Rotation paths and how fast each direction turns (degrees each step)
Each turn is a multiple of 5 degrees from 10 to 175, or 0.
Each row of a path follows its step; steps can be skipped.

step 3: [ 0.02, -0.06, -0.25, -0.25,  0.00, -0.12, -0.05,  0.22, -0.05,  0.48,
 -0.13,  0.07, -0.18,  0.34,  0.07, -0.13,  0.00,  0.04, -0.04, -0.04,
 -0.02,  0.27, -0.13, -0.11,  0.04,  0.12,  0.12, -0.36,  0.01, -0.23,
  0.07, -0.28,  0.02,  0.03, -0.13,  0.05, -0.16,  0.01, -0.45, -0.23,
 -0.26, -0.02, -0.18, -0.14, -0.10, -0.40,  0.05,  0.26, -0.07, -0.19,
  0.03,  0.14,  0.14,  0.27,  0.06, -0.18,  0.16, -0.05, -0.43,  0.01,
  0.01]
step 7: [ 0.30,  0.03, -0.23,  0.14, -0.28,  0.10,  0.22, -0.07, -0.41, -0.07,
  0.17, -0.19,  0.20, -0.26,  0.18,  0.01, -0.22,  0.19, -0.19,  0.14,
 -0.06,  0.09,  0.27, -0.12, -0.17, -0.24, -0.28,  0.14,  0.12, -0.15,
  0.22,  0.08, -0.24, -0.13, -0.23, -0.11,  0.05, -0.05, -0.06,  0.21,
  0.08, -0.36,  0.13,  0.01,  0.23,  0.05,  0.26,  0.16, -0.24,  0.10,
 -0.20,  0.04, -0.14,  0.29,  0.19, -0.20,  0.12, -0.23,  0.02, -0.13,
 -0.09]
step 9: [ 0.34, -0.07, -0.22,  0.34,  0.00, -0.35, -0.05, -0.28,  0.19, -0.40,
 -0.07, -0.24, -0.22,  0.06, -0.03,  0.06, -0.02,  0.11, -0.30, -0.17,
  0.16, -0.26,  0.23, -0.10,  0.08, -0.40, -0.12,  0.01,  0.03,  0.28,
  0.07, -0.05,  0.08,  0.11,  0.14, -0.12,  0.07, -0.23, -0.04,  0.18,
 -0.09, -0.02,  0.02,  0.10, -0.16, -0.28, -0.34, -0.11,  0.13, -0.03,
 -0.06,  0.16,  0.26, -0.31, -0.05,  0.12,  0.04, -0.08,  0.25,  0.20,
  0.05]
step 10: [ 0.08, -0.04,  0.17, -0.02,  0.14,  0.29,  0.17, -0.17, -0.39, -0.29,
 -0.03,  0.26, -0.09, -0.25,  0.40, -0.11, -0.25,  0.11, -0.15,  0.01,
  0.29, -0.11,  0.10,  0.39, -0.20, -0.10,  0.26, -0.11, -0.08, -0.03,
  0.07, -0.03, -0.07, -0.18,  0.08, -0.07, -0.16, -0.27, -0.42, -0.09,
 -0.14, -0.20, -0.03, -0.28,  0.09,  0.14, -0.04, -0.12, -0.01,  0.28,
  0.10,  0.11,  0.10,  0.32, -0.08,  0.08, -0.20,  0.19,  0.15, -0.11,
 -0.12]
step 12: [ 0.01, -0.12, -0.09, -0.12,  0.12,  0.05,  0.10,  0.17,  0.02, -0.19,
 -0.12, -0.30,  0.12,  0.13,  0.01, -0.17,  0.14,  0.24,  0.06,  0.39,
 -0.09,  0.01,  0.41, -0.02,  0.14,  0.01, -0.08,  0.11, -0.16, -0.37,
  0.30,  0.12,  0.08,  0.33,  0.03, -0.22, -0.11, -0.26, -0.22, -0.07,
  0.13,  0.13,  0.16, -0.01, -0.54,  0.00,  0.01, -0.05,  0.03,  0.10,
  0.23,  0.15,  0.10, -0.13,  0.23,  0.13,  0.12, -0.23,  0.28,  0.39,
 -0.09]
step 19: [ 0.21, -0.23,  0.47,  0.11, -0.38,  0.20,  0.01, -0.09,  0.09,  0.02,
 -0.28, -0.16, -0.33,  0.09, -0.14, -0.10, -0.39,  0.06, -0.12, -0.03,
 -0.07, -0.03, -0.15, -0.20,  0.03,  0.23, -0.02, -0.06, -0.20,  0.15,
  0.22, -0.34,  0.07,  0.10, -0.09, -0.04, -0.29, -0.02, -0.22,  0.17,
 -0.17,  0.12, -0.26,  0.03,  0.05,  0.00, -0.19, -0.06,  0.28, -0.30,
 -0.12, -0.13,  0.19,  0.09,  0.07, -0.15,  0.14, -0.04, -0.23,  0.04,
 -0.31]
step 20: [ 0.10,  0.06, -0.04, -0.13, -0.27,  0.01,  0.42,  0.10,  0.04,  0.16,
  0.08,  0.18,  0.02, -0.13,  0.00,  0.15, -0.08, -0.02, -0.03,  0.13,
 -0.05, -0.03, -0.14,  0.16, -0.03, -0.26, -0.01,  0.44,  0.17, -0.55,
  0.10, -0.29, -0.04, -0.04, -0.11, -0.29,  0.26,  0.06, -0.25,  0.16,
  0.15,  0.10,  0.20, -0.07,  0.06,  0.01,  0.31,  0.45,  0.02,  0.02,
 -0.16,  0.16,  0.12,  0.34,  0.08,  0.12, -0.14, -0.08, -0.13, -0.17,
 -0.15]
step 21: [-0.25, -0.09, -0.25, -0.23,  0.01, -0.25, -0.07,  0.27, -0.27,  0.14,
  0.10, -0.03, -0.19, -0.08, -0.16,  0.01, -0.13,  0.14,  0.20, -0.16,
 -0.07,  0.28, -0.20, -0.45,  0.07, -0.12, -0.10, -0.29, -0.10, -0.18,
 -0.30,  0.09,  0.07, -0.30,  0.18,  0.07, -0.11,  0.27, -0.21, -0.17,
  0.02, -0.08,  0.02, -0.05, -0.49, -0.04,  0.12, -0.02,  0.08, -0.09,
 -0.38, -0.02,  0.31, -0.12, -0.03,  0.11,  0.16, -0.14, -0.17,  0.02,
  0.07]
step 27: [ 0.17, -0.10,  0.25,  0.27, -0.03,  0.00, -0.01, -0.16, -0.14, -0.54,
  0.03, -0.08, -0.35, -0.23,  0.33, -0.21,  0.07,  0.20, -0.07, -0.25,
  0.21, -0.32,  0.00, -0.16, -0.17, -0.10, -0.20,  0.03,  0.30,  0.25,
 -0.09,  0.14, -0.12,  0.07, -0.08, -0.12,  0.30, -0.25, -0.06,  0.20,
  0.19,  0.16,  0.05,  0.34,  0.10, -0.06,  0.19, -0.01, -0.27, -0.14,
  0.03, -0.06,  0.00, -0.15, -0.27,  0.02, -0.03, -0.03,  0.06, -0.13,
 -0.13]
[ 0.02, -0.01, -0.08,  0.00, -0.06,  0.05, -0.04,  0.10,  0.06, -0.01,
 -0.06,  0.08,  0.04,  0.04,  0.05,  0.02, -0.06, -0.03,  0.02, -0.01,
  0.03, -0.03,  0.01, -0.06, -0.04,  0.05, -0.01,  0.03, -0.06,  0.01,
  0.05,  0.12, -0.05,  0.02, -0.07, -0.02, -0.07,  0.01, -0.01,  0.04,
  0.05,  0.04,  0.04,  0.05,  0.06, -0.02,  0.04,  0.05,  0.00,  0.03,
  0.05, -0.02,  0.09,  0.12,  0.00,  0.01,  0.05, -0.05, -0.07,  0.03,
  0.00]	85
[ 0.07, -0.02,  0.02,  0.00,  0.05,  0.04,  0.03, -0.04, -0.04, -0.02,
 -0.07,  0.02,  0.00, -0.06,  0.00,  0.03,  0.01, -0.05,  0.01, -0.06,
  0.06,  0.02, -0.12,  0.06, -0.05, -0.05,  0.07,  0.02, -0.07,  0.08,
 -0.02, -0.04,  0.02,  0.04,  0.02, -0.17, -0.07,  0.01,  0.06,  0.07,
  0.05,  0.05, -0.06, -0.04, -0.02, -0.02, -0.05,  0.01, -0.01,  0.01,
  0.00, -0.07, -0.04,  0.00, -0.05, -0.02,  0.05, -0.01,  0.02,  0.00,
  0.03]	80
[-0.04, -0.05,  0.02,  0.01, -0.01,  0.08, -0.04,  0.03,  0.04,  0.04,
  0.08,  0.07,  0.00, -0.02, -0.02,  0.02,  0.00,  0.08,  0.02, -0.08,
  0.06,  0.04, -0.01,  0.02, -0.07,  0.00,  0.04, -0.06, -0.05,  0.06,
  0.01, -0.02,  0.06, -0.02, -0.07,  0.00,  0.03, -0.01,  0.08, -0.13,
 -0.12, -0.04,  0.05,  0.02, -0.08,  0.00, -0.02,  0.11,  0.00, -0.01,
 -0.02, -0.05,  0.01,  0.02,  0.08,  0.04,  0.00, -0.01,  0.01, -0.04,
  0.04]	140
[-0.05,  0.04, -0.13, -0.06,  0.06, -0.04,  0.03, -0.01, -0.05,  0.05,
 -0.12,  0.00,  0.01,  0.09,  0.03,  0.05, -0.01,  0.11, -0.06, -0.02,
  0.00, -0.10, -0.04,  0.10, -0.03,  0.02,  0.01, -0.09,  0.03,  0.08,
  0.00, -0.04,  0.01,  0.01, -0.01,  0.03,  0.01, -0.01,  0.05, -0.01,
 -0.05,  0.01,  0.00, -0.05,  0.04,  0.04, -0.01, -0.03,  0.00,  0.05,
  0.04,  0.05,  0.08, -0.02, -0.02,  0.01,  0.02, -0.01,  0.02, -0.04,
  0.00]	55
[ 0.00,  0.02, -0.07, -0.02, -0.02, -0.03, -0.05,  0.03,  0.04,  0.03,
  0.02, -0.01,  0.00, -0.01,  0.03, -0.01, -0.04,  0.03, -0.02,  0.09,
  0.06,  0.02, -0.12, -0.06,  0.02, -0.01,  0.06,  0.02,  0.05, -0.07,
  0.06, -0.07, -0.01,  0.07,  0.02,  0.00,  0.02, -0.01,  0.02,  0.04,
 -0.02,  0.03, -0.02,  0.07,  0.02, -0.04, -0.13,  0.06,  0.01,  0.01,
  0.01,  0.09, -0.04,  0.02,  0.04,  0.03, -0.09, -0.02,  0.10,  0.05,
  0.10]	130
[ 0.00, -0.05, -0.04, -0.09,  0.10, -0.07, -0.05, -0.03,  0.00, -0.01,
  0.05,  0.01, -0.08, -0.01, -0.03,  0.01, -0.06, -0.02, -0.02,  0.03,
  0.08, -0.05,  0.03, -0.06, -0.03, -0.03,  0.02,  0.02, -0.01, -0.01,
 -0.03,  0.04,  0.00,  0.04,  0.07,  0.07, -0.01, -0.03, -0.06,  0.00,
  0.00,  0.01,  0.04, -0.12,  0.03, -0.03, -0.02,  0.08, -0.07,  0.05,
 -0.08, -0.03, -0.07,  0.07,  0.02, -0.03,  0.07,  0.07, -0.03, -0.09,
  0.03]	100
